In the data rows, zero lies at 4.5, halfway between 4 and 5.
Every row has a hidden score from 0 to 30. What is each row's score? 15 is about the middle. The score is a weighted sum of the row's numbers plus the product of two more (or one squared), each taken from its middle value.
[5 3 8 6 4 1 4 2 2 3 5 1 3 7 2 6 6 6 3 0 0 4 8 3] >> 10
[1 5 6 6 7 6 0 2 4 5 8 6 3 5 4 5 9 5 6 4 4 7 3 3] >> 16
[5 2 5 7 4 4 7 3 4 6 2 4 2 6 4 5 5 3 4 4 2 2 6 4] >> 18
[5 3 2 6 2 3 5 3 6 7 5 3 6 4 3 5 7 3 5 6 5 7 0 4] >> 17
[4 4 4 4 6 6 5 4 6 3 4 5 4 5 5 3 3 3 6 6 3 5 5 4] >> 18
[4 3 6 7 5 4 2 3 1 2 4 5 5 7 3 2 5 6 6 4 2 6 5 7] >> 16
[5 4 6 5 6 2 4 4 4 3 4 3 3 6 3 5 5 7 4 1 1 3 8 4] >> 6
[5 3 2 3 7 7 2 7 2 9 5 8 7 4 3 7 6 7 3 4 4 3 3 9] >> 14
[1 3 5 4 4 4 5 3 7 4 3 0 4 6 4 6 5 7 3 2 4 5 6 5] >> 15
[6 3 7 4 4 4 3 5 2 4 5 3 5 6 2 5 5 5 2 4 3 6 3 5] >> 9
[6 4 7 4 6 5 2 5 2 4 5 5 4 5 2 6 6 5 2 4 4 4 4 4] >> 4
[4 4 4 8 3 3 7 3 6 5 2 4 2 5 5 4 5 4 5 4 3 3 6 3] >> 19
[5 4 6 4 6 3 3 5 2 3 5 5 4 5 3 5 5 7 4 1 2 3 7 6] >> 9
[7 6 5 2 5 4 5 6 6 3 5 4 5 4 3 6 4 3 4 3 4 3 5 3] >> 19
[6 7 5 5 5 2 5 5 6 4 5 2 4 4 4 6 5 4 4 2 5 2 6 2] >> 2
[4 5 4 4 5 6 1 4 6 3 4 4 6 3 2 5 5 7 4 6 7 8 2 6] >> 10
[4 4 6 4 7 6 4 3 5 3 5 4 4 6 4 4 5 4 6 3 1 4 7 5] >> 25
[4 4 4 4 5 6 5 4 6 4 4 4 5 5 5 4 4 4 5 5 4 5 5 5] >> 19
[5 4 3 5 4 5 6 5 5 7 4 4 5 5 5 5 5 4 4 4 5 3 5 5] >> 20
[3 5 7 7 6 4 1 2 3 3 6 5 3 5 4 4 8 5 5 4 4 6 4 3] >> 4
[2 6 5 2 5 5 3 6 4 4 5 5 5 3 6 6 4 7 3 4 7 6 5 6] >> 6
[5 3 5 2 6 6 4 4 6 3 5 4 6 5 4 4 3 5 5 4 3 6 5 6] >> 16
[6 4 4 6 3 4 4 4 5 3 3 4 5 5 3 3 4 5 4 6 4 5 3 4] >> 13
[8 8 6 3 4 1 5 6 6 2 4 1 4 4 2 7 5 5 2 0 3 3 6 1] >> 10
[4 4 5 4 4 5 5 4 6 4 4 3 5 5 5 5 4 5 4 4 5 5 5 5] >> 15
[4 7 4 3 7 4 0 6 1 7 9 8 6 3 4 7 8 6 5 2 5 4 5 7] >> 16
[4 6 2 3 3 5 5 6 4 2 3 6 7 3 6 2 0 7 6 7 7 7 5 7] >> 4
[5 4 7 5 4 2 4 4 1 3 5 4 3 6 4 4 5 6 4 1 2 3 8 4] >> 13
[4 5 5 2 5 6 4 6 4 4 4 5 5 4 5 4 2 4 3 6 6 5 5 5] >> 17
[2 6 6 4 4 7 5 6 5 3 3 6 2 4 7 4 2 5 3 7 7 5 6 4] >> 15
[2 5 6 7 5 5 1 2 5 3 5 5 2 4 4 4 8 4 5 6 5 7 3 2] >> 13
[2 4 4 6 4 2 4 3 6 4 4 2 4 5 4 5 6 7 5 2 3 5 6 5] >> 16
[5 7 4 4 4 6 2 7 3 2 3 7 5 3 4 3 3 7 4 7 7 6 4 5] >> 9
[5 5 4 3 4 4 4 5 3 5 7 4 7 4 5 4 4 4 5 4 6 5 3 5] >> 13
[4 5 5 3 4 7 5 6 4 4 4 6 5 4 6 3 2 4 4 7 6 5 4 5] >> 20
[5 2 5 4 6 4 4 4 3 5 5 5 4 6 3 6 6 5 4 1 0 2 7 6] >> 17
[6 5 3 6 4 5 4 5 5 3 1 6 5 4 3 3 3 6 5 7 5 5 3 5] >> 11
[3 3 5 7 2 2 5 1 4 8 7 2 4 5 4 6 8 2 5 5 6 7 1 2] >> 10
[4 4 1 4 3 4 5 5 6 4 3 4 7 4 4 4 3 7 6 5 5 6 4 7] >> 12
[5 6 4 7 5 5 6 5 6 5 3 5 3 4 5 4 5 4 5 5 4 2 5 3] >> 19
[4 5 6 6 4 1 5 4 2 3 4 4 2 5 4 4 4 7 4 2 2 3 8 4] >> 8
[4 6 3 7 5 4 5 4 6 5 4 6 3 3 5 4 6 4 5 5 5 3 5 3] >> 16
[3 4 6 5 5 6 6 4 5 5 3 5 2 5 7 5 4 4 3 4 4 3 7 4] >> 13
[2 4 5 3 4 5 5 5 7 4 3 2 4 4 5 7 3 6 2 4 6 4 6 5] >> 19
[6 4 3 7 5 5 5 3 7 7 5 5 5 4 4 5 7 2 6 6 4 4 2 3] >> 21
[8 6 4 6 4 4 6 7 5 4 1 5 4 3 3 5 3 5 3 5 4 2 4 4] >> 11
[5 2 5 4 4 5 4 3 5 4 4 3 6 6 3 4 4 3 5 5 4 6 3 5] >> 20
[5 5 3 8 4 3 6 3 6 6 3 5 3 4 5 4 5 4 6 4 3 3 5 3] >> 19
[5 5 4 2 5 7 5 6 5 4 3 6 4 4 5 4 2 4 3 6 6 4 4 5] >> 10
[6 3 5 4 5 3 5 5 2 5 5 6 5 6 4 4 4 4 5 3 2 3 5 6] >> 14
[6 2 7 4 3 3 7 2 3 4 6 1 4 7 5 4 4 0 5 3 2 5 4 2] >> 18
[3 5 9 5 7 6 1 2 3 2 6 5 2 6 4 5 8 4 5 4 3 6 5 3] >> 11
[6 6 7 2 6 5 2 6 6 2 4 3 4 4 2 7 5 6 2 2 4 4 5 3] >> 12
[2 3 2 4 5 4 3 6 1 8 5 7 7 4 4 6 5 9 4 4 6 5 4 9] >> 10
[4 7 4 3 5 7 5 6 4 2 3 8 4 3 7 2 1 5 6 6 6 4 7 5] >> 17
[7 5 2 8 4 2 4 3 5 8 7 5 5 4 2 6 9 2 6 4 4 4 1 3] >> 18
[6 4 4 7 3 2 6 5 5 3 0 3 4 5 2 5 3 7 3 4 3 4 5 4] >> 4
[4 2 7 6 5 2 4 3 4 2 2 1 4 7 1 5 5 8 3 1 0 4 8 6] >> 13
[5 9 4 4 5 4 0 5 3 0 7 7 7 2 3 2 5 7 7 5 7 9 3 4] >> 9
[2 5 5 4 4 8 5 6 6 5 2 5 3 4 7 5 2 4 2 8 8 5 4 3] >> 19
[6 5 2 9 3 5 6 4 6 7 2 6 5 4 3 5 6 3 4 9 7 5 0 3] >> 12
[5 4 4 6 3 3 5 4 4 3 3 4 5 5 3 4 4 5 4 5 4 6 3 4] >> 4
[4 6 5 2 4 6 5 7 5 4 3 4 5 4 5 5 2 6 2 5 7 5 4 5] >> 11
[5 1 7 7 5 4 7 3 4 5 2 4 1 7 4 4 4 3 3 4 1 2 7 4] >> 13
[7 2 8 6 4 6 7 6 3 4 1 5 1 7 4 5 4 2 0 6 2 1 6 3] >> 10
[4 5 4 3 4 3 5 4 3 6 7 5 5 4 6 4 4 4 6 3 5 4 5 5] >> 18
[3 4 5 2 5 9 4 6 4 5 4 7 4 4 6 5 3 5 2 7 6 5 4 6] >> 11
[5 5 5 6 2 3 4 5 4 3 3 3 5 4 3 4 4 6 3 6 6 6 3 3] >> 11
[6 7 5 3 5 3 6 6 7 2 4 2 4 4 5 6 4 4 4 1 4 2 7 2] >> 11
[4 7 6 2 5 7 4 6 2 4 7 7 4 3 7 4 4 3 4 6 7 5 5 4] >> 16
[4 6 4 4 5 8 4 7 6 4 2 6 5 3 4 6 3 6 2 7 6 4 3 5] >> 14
[6 4 4 5 4 5 6 5 4 5 4 6 4 5 5 4 4 3 4 5 4 3 5 4] >> 14
[3 5 5 2 5 7 4 7 6 5 4 4 4 3 5 7 4 6 1 5 7 4 4 5] >> 15
[1 3 2 7 4 3 6 3 6 6 4 4 3 5 5 5 6 6 6 3 3 4 6 5] >> 23
[5 9 5 6 4 5 3 5 2 3 6 8 3 2 5 2 5 4 5 8 8 6 2 2] >> 9
[2 4 7 5 4 1 4 3 1 4 6 3 3 6 4 5 5 7 5 1 3 5 7 5] >> 8
[1 5 3 5 2 6 6 7 6 5 0 5 3 3 5 5 2 8 1 8 8 5 4 5] >> 20
[4 5 2 6 4 5 6 5 6 4 1 6 4 3 4 4 3 6 5 6 5 4 5 5] >> 9
[5 3 5 4 6 7 4 5 7 4 3 4 5 5 5 4 3 4 4 5 4 4 5 5] >> 20
[4 7 3 3 8 6 1 7 2 7 7 8 7 3 5 5 6 7 6 3 6 3 5 8] >> 17
[5 3 6 6 4 3 5 4 2 4 3 5 3 6 4 4 4 6 4 3 2 3 7 5] >> 13
[6 3 7 3 4 2 6 4 2 5 8 2 5 6 5 6 5 1 4 1 2 3 5 3] >> 11
[4 4 5 3 4 4 4 4 4 6 7 3 6 5 6 5 5 3 5 4 5 6 4 5] >> 17
[6 4 3 8 1 2 7 3 4 7 5 4 5 4 5 3 6 2 6 7 7 6 0 2] >> 12
[2 8 4 2 5 5 4 6 6 4 5 4 4 3 6 6 4 6 4 4 8 5 5 4] >> 11
[6 4 7 2 3 4 6 4 3 3 7 3 5 5 6 4 3 2 4 4 4 5 5 3] >> 16
[6 8 5 4 4 1 5 5 5 3 5 3 4 3 4 5 5 5 4 1 4 2 6 2] >> 13
[6 4 2 3 4 5 4 6 3 5 4 5 8 4 4 3 3 6 5 6 5 6 3 8] >> 16
[4 4 5 3 5 6 4 3 5 3 4 4 5 6 5 4 4 4 5 5 4 6 5 4] >> 14
[4 4 5 3 4 5 5 4 5 4 5 3 5 5 5 4 3 5 5 5 5 6 5 5] >> 17
[7 7 6 4 3 1 7 6 5 3 5 2 4 4 4 6 3 4 3 2 4 1 6 1] >> 7
[4 3 4 3 4 5 4 3 6 4 5 3 6 6 4 4 5 3 6 6 4 8 2 5] >> 17
[6 4 1 7 3 4 7 4 5 8 4 7 5 4 4 3 5 3 6 7 4 3 2 5] >> 23
[3 4 5 5 5 6 4 3 5 4 4 5 4 5 4 4 5 4 5 6 5 7 3 4] >> 14
[4 5 4 2 4 8 5 6 7 3 2 5 5 3 5 5 1 5 3 7 7 5 4 5] >> 13
[6 4 3 7 4 3 5 2 4 7 6 5 6 5 4 3 7 2 7 5 4 6 1 3] >> 19
[3 6 2 3 6 4 3 7 3 7 7 7 6 3 4 7 6 8 4 2 6 4 5 8] >> 14
[5 7 4 5 4 4 6 5 7 5 4 4 3 3 5 5 4 4 4 4 5 3 5 2] >> 20
[5 4 4 4 5 5 5 3 6 3 4 3 6 5 5 4 3 4 6 4 4 5 5 5] >> 15
[2 6 2 8 5 3 5 2 6 5 5 6 3 4 6 3 6 5 8 5 5 5 5 4] >> 12
[4 5 5 3 5 5 5 3 6 3 4 3 4 5 5 4 4 3 5 4 4 5 5 3] >> 17
[5 2 5 3 4 6 4 4 6 4 4 2 6 6 4 5 4 3 4 5 4 6 3 4] >> 19
[6 4 2 8 2 3 6 4 5 7 3 5 4 4 3 4 6 3 5 7 5 4 1 4] >> 17
[5 4 5 4 6 8 3 4 6 3 3 4 5 5 4 4 5 4 4 6 4 5 4 5] >> 18
[2 7 3 1 5 5 5 5 7 3 6 4 6 3 7 4 2 6 6 3 7 6 6 5] >> 15
[7 6 5 3 4 2 5 6 4 4 7 3 5 4 4 6 5 3 4 1 4 3 6 2] >> 17
[4 7 3 3 7 3 1 7 2 6 9 7 7 3 4 6 7 7 5 0 5 3 6 7] >> 17
[1 4 3 4 3 4 5 4 6 5 4 2 5 4 5 5 4 6 4 4 6 5 5 6] >> 21
[5 8 2 1 5 5 4 7 5 4 7 6 7 2 6 5 3 5 5 4 8 5 5 5] >> 12
[6 5 4 6 4 3 5 6 5 4 2 4 4 4 2 5 4 7 3 3 4 3 5 5] >> 11
[4 4 2 3 6 5 1 6 3 8 8 7 8 3 2 6 8 6 5 4 6 6 1 9] >> 20
[5 5 3 3 4 4 4 5 4 7 8 4 7 4 6 5 5 4 6 4 6 5 3 6] >> 15
[6 8 6 4 5 2 6 6 6 3 5 2 3 3 4 6 4 4 3 1 4 2 7 1] >> 14
[2 3 2 4 7 5 2 4 5 5 5 5 7 5 4 4 5 8 7 3 3 6 7 9] >> 24
[1 6 2 3 5 5 5 5 7 5 6 4 5 3 7 5 4 6 6 4 6 5 6 6] >> 23
[7 4 5 6 6 3 3 5 1 5 6 7 5 6 2 4 6 6 5 2 0 2 6 6] >> 16
[5 5 5 5 3 3 3 4 1 5 7 6 6 4 5 3 5 4 6 5 5 6 3 5] >> 23
[4 4 6 3 6 8 4 5 5 1 2 6 4 5 5 3 2 6 4 7 5 6 5 6] >> 5
[4 4 4 3 5 5 4 3 5 3 6 4 6 5 5 3 4 4 7 4 4 7 5 5] >> 19
[4 5 5 5 3 2 6 4 5 5 5 1 4 4 5 6 5 5 3 2 5 4 5 3] >> 9
[5 4 4 4 5 5 5 5 7 4 4 4 6 5 4 4 4 4 5 5 4 4 5 5] >> 23
[4 5 5 3 6 6 3 4 5 2 5 4 5 5 5 3 4 4 6 4 4 6 5 4] >> 18
[4 3 2 5 3 3 5 3 6 8 7 2 7 5 5 5 7 3 6 5 5 6 1 5] >> 15
[0 6 5 2 6 6 2 5 5 4 6 4 3 3 6 7 5 8 3 3 7 5 7 6] >> 14
[5 4 5 5 7 6 4 3 6 3 4 4 4 6 5 4 5 3 6 5 3 5 5 4] >> 9
[4 6 4 3 4 7 5 6 2 2 3 8 5 3 7 0 0 6 6 9 7 6 5 7] >> 23
[4 4 5 4 5 7 3 4 6 4 5 4 5 5 4 4 5 3 5 6 5 6 3 4] >> 23
[5 6 6 4 5 4 4 7 4 4 3 4 3 3 3 8 5 6 0 3 5 2 5 3] >> 5
[3 4 5 4 5 6 4 2 6 4 6 4 5 5 5 3 5 4 7 5 5 7 4 5] >> 24
[7 3 5 5 3 3 7 4 5 5 4 2 5 5 4 5 4 3 3 4 3 3 4 3] >> 13
[4 5 4 6 4 2 7 4 6 5 3 3 3 5 5 5 4 5 4 3 4 2 7 3] >> 10
[6 3 3 6 3 3 5 4 5 7 5 3 6 4 3 6 7 4 4 5 5 5 1 4] >> 11
[3 2 2 7 0 1 8 3 4 9 7 3 5 4 6 5 6 3 6 6 7 6 0 4] >> 11
[4 4 2 5 5 5 2 6 2 7 6 8 7 3 3 5 6 8 5 5 6 5 3 9] >> 14
[3 3 6 5 6 5 6 4 4 6 5 5 2 6 6 5 5 2 4 4 2 2 7 4] >> 16
[5 3 5 5 4 4 5 4 5 4 3 3 5 5 3 5 4 6 4 4 4 5 5 5] >> 15
[6 5 3 6 3 2 5 4 5 7 7 4 6 4 4 5 7 3 6 4 5 5 1 3] >> 15
[4 4 2 4 4 6 5 6 6 5 3 4 7 3 5 4 3 6 5 6 7 5 3 7] >> 15
[7 7 5 3 6 3 5 6 5 4 6 4 3 4 4 6 5 4 4 1 3 2 6 2] >> 10
[5 6 2 3 2 5 5 7 3 5 5 6 7 2 6 3 2 5 4 8 9 6 2 5] >> 10
[4 3 5 1 3 5 5 5 4 3 4 2 6 5 5 5 2 5 3 5 6 7 4 6] >> 6
[8 8 2 3 3 4 6 7 5 2 3 6 7 2 6 2 0 5 6 7 7 5 3 4] >> 6
[2 4 3 7 5 5 5 4 5 6 4 6 2 4 5 4 6 5 5 5 4 4 5 5] >> 17
[3 3 4 5 5 6 4 4 6 5 4 4 5 5 5 5 5 5 4 5 4 5 4 5] >> 18
[2 6 3 2 4 5 4 5 6 4 5 3 6 3 6 5 3 7 4 4 8 7 5 6] >> 10
[6 3 6 5 2 4 9 6 3 6 2 3 2 5 5 5 2 2 1 6 4 2 5 3] >> 15
[4 2 7 6 3 5 8 4 3 6 2 4 1 6 6 5 3 3 1 5 4 2 6 3] >> 10
[1 3 5 4 4 5 5 3 7 4 3 1 4 5 5 6 4 7 3 4 5 6 6 5] >> 15
[0 7 3 8 6 3 4 4 6 7 6 6 2 3 6 6 8 7 5 3 6 3 6 4] >> 19
[5 6 4 3 4 6 4 7 5 4 3 5 5 3 3 5 2 6 3 6 6 4 4 6] >> 21
[1 4 3 4 3 4 7 4 7 5 3 2 4 4 8 5 2 6 4 4 6 5 7 5] >> 14
[3 5 7 5 5 4 1 3 2 3 7 5 4 4 3 5 8 5 5 4 5 8 3 3] >> 13
[5 3 7 6 4 5 6 4 3 4 3 6 2 6 5 4 4 3 3 4 2 2 6 3] >> 16
[3 3 5 5 4 5 7 4 5 5 4 4 3 5 7 4 4 3 4 4 4 2 7 4] >> 20
[5 4 5 6 5 4 7 3 5 4 3 5 2 6 6 3 4 3 6 3 1 1 8 4] >> 22
[5 4 5 4 5 5 6 4 5 3 4 4 5 6 5 3 3 3 6 5 3 5 5 5] >> 19
[6 2 5 6 6 4 2 2 2 4 5 6 5 6 2 4 6 5 6 3 1 4 5 7] >> 16
[6 5 8 5 5 6 6 6 3 6 4 6 1 5 5 6 5 2 1 4 3 0 6 2] >> 18
[3 5 2 3 4 4 2 7 2 8 7 6 7 3 5 6 5 7 3 4 8 5 3 8] >> 16
[3 6 3 8 5 4 5 3 6 5 4 6 2 4 6 4 6 4 7 5 4 3 5 3] >> 15
[5 4 4 8 2 2 6 3 3 6 6 5 4 4 5 3 6 2 6 7 6 6 1 2] >> 9
[5 1 8 5 5 5 7 3 2 5 4 4 2 7 5 5 4 1 3 4 1 2 6 3] >> 14
[6 4 6 6 4 1 4 4 2 3 4 3 4 6 3 5 5 7 3 1 1 3 7 5] >> 4
[5 4 4 4 4 4 4 4 2 5 6 5 7 4 5 3 4 5 6 5 5 6 3 6] >> 20
[7 4 4 6 3 3 5 5 6 6 4 3 5 4 3 6 6 4 3 5 5 4 2 3] >> 13
[4 7 2 4 5 5 4 5 7 3 4 5 6 3 5 4 4 7 6 5 6 5 5 5] >> 14
[3 5 6 3 4 6 4 4 5 2 5 3 5 4 5 4 3 4 4 6 6 7 4 4] >> 16
[6 4 2 3 4 4 5 5 4 4 4 5 7 4 4 3 2 6 7 5 5 6 4 7] >> 13
[6 4 4 6 4 5 4 5 5 3 2 4 5 5 2 4 4 6 3 6 4 5 4 5] >> 12
[5 4 3 6 4 4 5 4 5 8 7 6 5 4 4 5 7 2 5 6 5 5 1 3] >> 22
[4 3 5 2 6 7 3 4 4 3 5 5 6 5 6 3 3 4 6 6 5 6 5 6] >> 17
[5 5 4 8 4 4 5 3 6 6 4 5 3 4 4 4 7 3 5 6 5 5 2 2] >> 15
[3 7 5 2 7 9 4 7 6 3 3 7 3 4 6 5 3 5 3 6 6 4 6 4] >> 15
[5 4 6 6 4 1 4 3 0 3 5 6 4 6 4 3 5 6 6 3 2 4 7 5] >> 13
[5 5 7 3 4 4 5 4 4 3 6 3 5 5 5 4 4 3 4 3 5 5 5 2] >> 17
[6 3 5 4 6 7 2 5 1 6 5 8 5 5 3 4 5 4 4 5 4 4 3 7] >> 18
[3 6 5 7 5 4 5 4 4 5 4 6 1 4 6 5 6 5 4 4 5 3 6 3] >> 6
[5 7 5 4 5 2 5 6 6 3 6 3 4 4 4 6 5 5 4 0 4 2 7 2] >> 18
[5 6 2 3 5 3 3 7 2 8 7 7 6 3 4 7 7 6 4 2 5 3 4 7] >> 13
[2 6 3 5 5 5 4 4 7 4 4 5 4 4 5 5 5 6 5 5 6 5 5 4] >> 20
[8 5 7 6 6 5 4 4 7 3 2 3 4 5 2 6 5 3 3 3 2 2 5 2] >> 21
[4 6 6 3 5 6 6 5 5 5 6 4 2 4 7 5 4 1 4 5 6 3 5 2] >> 13
[4 5 5 5 6 7 4 4 7 3 3 5 4 5 4 4 5 4 5 6 5 5 4 3] >> 17
[5 2 8 5 5 5 8 5 3 5 3 5 1 7 6 4 3 1 3 4 1 0 8 3] >> 18
[5 4 3 7 2 2 6 3 5 8 6 4 5 4 4 5 7 3 5 6 7 6 0 3] >> 9
[4 4 3 4 6 6 7 5 6 6 5 6 3 4 7 5 4 2 5 5 4 2 6 4] >> 18
